[[ 2.82  1.43  2.54 -0.94 -1.28  2.45 -5.54 -1.94]
 [ 4.10 -6.47  0.71  0.14  0.72  1.03 -1.02 -1.93]
 [ 0.90  3.40  0.62 -2.97 -0.96 -1.03  0.30  2.45]
 [ 5.83 -1.55  0.68 -0.22 -0.35 -2.66  0.30 -0.22]
 [-1.00 -1.40  1.33 -2.53  0.24  4.07 -0.97 -4.03]
 [ 5.77 -1.00 -0.31  4.59 -0.23  3.91  0.81  3.02]
 [ 2.69 -1.99 -0.51  0.34  0.56 -1.09  0.76  0.09]
 [-1.55 -2.33 -2.15 -4.02  0.14 -3.65 -3.33 -1.21]
 [ 0.36  0.08 -3.51  5.81 -0.04 -2.76 -5.15  0.15]]
->
[[-1.94  2.82  1.43  2.54 -0.94 -1.28  2.45 -5.54]
 [-1.93  4.10 -6.47  0.71  0.14  0.72  1.03 -1.02]
 [ 2.45  0.90  3.40  0.62 -2.97 -0.96 -1.03  0.30]
 [-0.22  5.83 -1.55  0.68 -0.22 -0.35 -2.66  0.30]
 [-4.03 -1.00 -1.40  1.33 -2.53  0.24  4.07 -0.97]
 [ 3.02  5.77 -1.00 -0.31  4.59 -0.23  3.91  0.81]
 [ 0.09  2.69 -1.99 -0.51  0.34  0.56 -1.09  0.76]
 [-1.21 -1.55 -2.33 -2.15 -4.02  0.14 -3.65 -3.33]
 [ 0.15  0.36  0.08 -3.51  5.81 -0.04 -2.76 -5.15]]

[[ 1.13  0.35 -3.29  0.47  0.53  2.57  1.19 -3.10 -3.26  0.76  0.54]
 [-2.48 -2.90  0.21 -3.12 -2.75  2.23 -2.07  0.28  0.22 -2.72 -3.21]
 [-3.88 -3.95  1.43 -4.37 -3.91  2.32 -3.44  1.61  1.49 -3.93 -4.39]
 [-3.87 -4.20  1.51 -4.43 -4.04  2.14 -3.22  1.51  1.63 -4.02 -4.65]]
->
[[ 0.54  1.13  0.35 -3.29  0.47  0.53  2.57  1.19 -3.10 -3.26  0.76]
 [-3.21 -2.48 -2.90  0.21 -3.12 -2.75  2.23 -2.07  0.28  0.22 -2.72]
 [-4.39 -3.88 -3.95  1.43 -4.37 -3.91  2.32 -3.44  1.61  1.49 -3.93]
 [-4.65 -3.87 -4.20  1.51 -4.43 -4.04  2.14 -3.22  1.51  1.63 -4.02]]

[[-2.99 -0.45  1.14  1.43  2.64 -0.76 -5.64 -4.59 -2.38  1.99]
 [ 1.81 -4.77 -1.38 -1.02 -5.24  4.55  2.72 -0.52  1.51  2.57]
 [-3.89  3.85  0.45  0.02  2.59 -3.05  0.90  2.81  0.11 -0.78]
 [ 1.78  1.90 -0.91 -1.35 -1.52 -0.45  5.70  5.43  2.30  0.15]
 [-3.07  3.81  0.99  0.68  3.91 -3.53 -1.65  0.81 -0.98 -4.41]
 [ 0.91  0.03  0.90  1.09  2.25 -0.87 -4.17 -3.20 -1.79 -1.91]
 [-1.49  0.10 -0.27 -0.34 -0.62  0.18  1.32  1.07  0.56  0.16]]
->
[[ 1.99 -2.99 -0.45  1.14  1.43  2.64 -0.76 -5.64 -4.59 -2.38]
 [ 2.57  1.81 -4.77 -1.38 -1.02 -5.24  4.55  2.72 -0.52  1.51]
 [-0.78 -3.89  3.85  0.45  0.02  2.59 -3.05  0.90  2.81  0.11]
 [ 0.15  1.78  1.90 -0.91 -1.35 -1.52 -0.45  5.70  5.43  2.30]
 [-4.41 -3.07  3.81  0.99  0.68  3.91 -3.53 -1.65  0.81 -0.98]
 [-1.91  0.91  0.03  0.90  1.09  2.25 -0.87 -4.17 -3.20 -1.79]
 [ 0.16 -1.49  0.10 -0.27 -0.34 -0.62  0.18  1.32  1.07  0.56]]

[[ 0.22  1.59 -3.71  2.39  3.04 -2.15  0.85 -0.68]
 [-3.08  1.83 -4.10  1.78  3.34 -0.68 -0.66 -0.14]
 [-0.73  3.05  0.40  0.60  3.61 -0.18 -5.51  0.03]
 [-1.21  3.00 -2.90  0.10  0.66 -0.90 -0.18 -3.38]]
->
[[-0.68  0.22  1.59 -3.71  2.39  3.04 -2.15  0.85]
 [-0.14 -3.08  1.83 -4.10  1.78  3.34 -0.68 -0.66]
 [ 0.03 -0.73  3.05  0.40  0.60  3.61 -0.18 -5.51]
 [-3.38 -1.21  3.00 -2.90  0.10  0.66 -0.90 -0.18]]

[[ 5.85  1.58 -1.72  2.22  0.78 -2.86 -2.26]
 [ 3.82 -1.43 -2.39 -2.49 -3.66 -3.88 -1.52]]
->
[[-2.26  5.85  1.58 -1.72  2.22  0.78 -2.86]
 [-1.52  3.82 -1.43 -2.39 -2.49 -3.66 -3.88]]

[[-3.82  2.19  0.04  2.65 -2.11 -1.29  2.40 -2.74  2.91  1.93  0.08]
 [-1.27 -1.64  5.39  3.49 -0.81  1.91  0.99  2.06  3.19 -0.53 -1.76]
 [ 2.17 -2.77  4.10  4.41 -1.34 -4.26  1.58 -5.35  5.44 -2.77 -5.52]]
->
[[ 0.08 -3.82  2.19  0.04  2.65 -2.11 -1.29  2.40 -2.74  2.91  1.93]
 [-1.76 -1.27 -1.64  5.39  3.49 -0.81  1.91  0.99  2.06  3.19 -0.53]
 [-5.52  2.17 -2.77  4.10  4.41 -1.34 -4.26  1.58 -5.35  5.44 -2.77]]

[[ 0.84  1.03 -1.21 -3.81 -0.95 -2.30 -0.62  1.00  2.35  0.46  2.59 -6.04]
 [ 0.19  0.69  0.86 -0.20  1.17  0.60 -1.69 -0.72 -2.77 -1.10 -0.20  3.07]]
->
[[-6.04  0.84  1.03 -1.21 -3.81 -0.95 -2.30 -0.62  1.00  2.35  0.46  2.59]
 [ 3.07  0.19  0.69  0.86 -0.20  1.17  0.60 -1.69 -0.72 -2.77 -1.10 -0.20]]
---
[[ 1.16  1.87  6.29 -0.06]
 [-1.12  0.49  3.56  1.99]
 [-2.13 -0.19  2.16  2.88]
 [ 1.55  1.41  3.80 -1.05]
 [ 0.22  1.05  4.20  0.58]
 [-2.70  0.12  4.23  3.93]
 [ 3.01  2.19  5.12 -2.46]
 [-0.92  1.11  5.92  2.26]
 [ 2.60  1.43  2.47 -2.46]]
->
[[-1.12  0.49  3.56  1.99]
 [ 1.55  1.41  3.80 -1.05]
 [-2.70  0.12  4.23  3.93]
 [-0.92  1.11  5.92  2.26]]

[[ 1.65 -3.57 -0.70 -1.61 -4.72  2.11  1.11 -5.30 -3.20]
 [ 1.65  2.55 -2.94  1.18 -1.52  1.58  3.84 -0.73 -1.20]]
->
[[ 1.65  2.55 -2.94  1.18 -1.52  1.58  3.84 -0.73 -1.20]]

[[ 3.66 -3.03 -5.78  2.41 -2.66  3.43  2.31 -4.79  2.06 -0.46]
 [-4.76  4.99  3.30  0.35  1.47 -2.13 -1.25  4.01  1.02  4.23]]
->
[[-4.76  4.99  3.30  0.35  1.47 -2.13 -1.25  4.01  1.02  4.23]]

[[ 5.16 -1.96 -1.39  1.31 -1.74 -3.35]
 [ 4.70 -2.38 -2.00  0.99 -2.55 -3.08]
 [ 4.93 -3.08 -0.68  2.26 -1.52 -2.93]
 [ 4.84 -3.30 -0.36  2.59 -1.20 -2.79]]
->
[[ 4.70 -2.38 -2.00  0.99 -2.55 -3.08]
 [ 4.84 -3.30 -0.36  2.59 -1.20 -2.79]]

[[ 2.97  0.47  3.11 -2.18  3.41 -5.60  3.88]
 [-3.51  1.34 -3.01  3.82 -3.71  3.44 -3.06]
 [-3.30  0.83 -2.24  2.66 -2.89  3.17 -3.53]
 [ 0.73 -0.56  2.58 -2.48  2.88 -4.53  3.94]
 [-4.18  1.45 -1.66  3.49 -2.32  4.29 -4.30]]
->
[[-3.51  1.34 -3.01  3.82 -3.71  3.44 -3.06]
 [ 0.73 -0.56  2.58 -2.48  2.88 -4.53  3.94]]

[[-4.31  1.08  0.30  2.15 -2.59]
 [-1.53 -4.81 -4.84  0.40  6.45]]
->
[[-1.53 -4.81 -4.84  0.40  6.45]]

[[ 3.27 -0.96]
 [-5.78  4.80]
 [-0.18  0.68]
 [-2.67 -1.57]]
->
[[-5.78  4.80]
 [-2.67 -1.57]]

[[ 1.32  1.56 -5.44 -0.76  4.37  4.75  0.65  1.10  4.57 -0.22  3.95  4.88
   3.56]
 [ 1.66  0.76 -4.73 -0.32  4.03  4.72  1.11  1.07  4.69 -0.98  4.50  4.18
   3.34]
 [-3.71 -2.89  5.95 -1.15 -2.93 -4.32 -2.22 -3.70 -3.33 -1.48 -3.43 -3.37
  -2.35]]
->
[[ 1.66  0.76 -4.73 -0.32  4.03  4.72  1.11  1.07  4.69 -0.98  4.50  4.18
   3.34]]
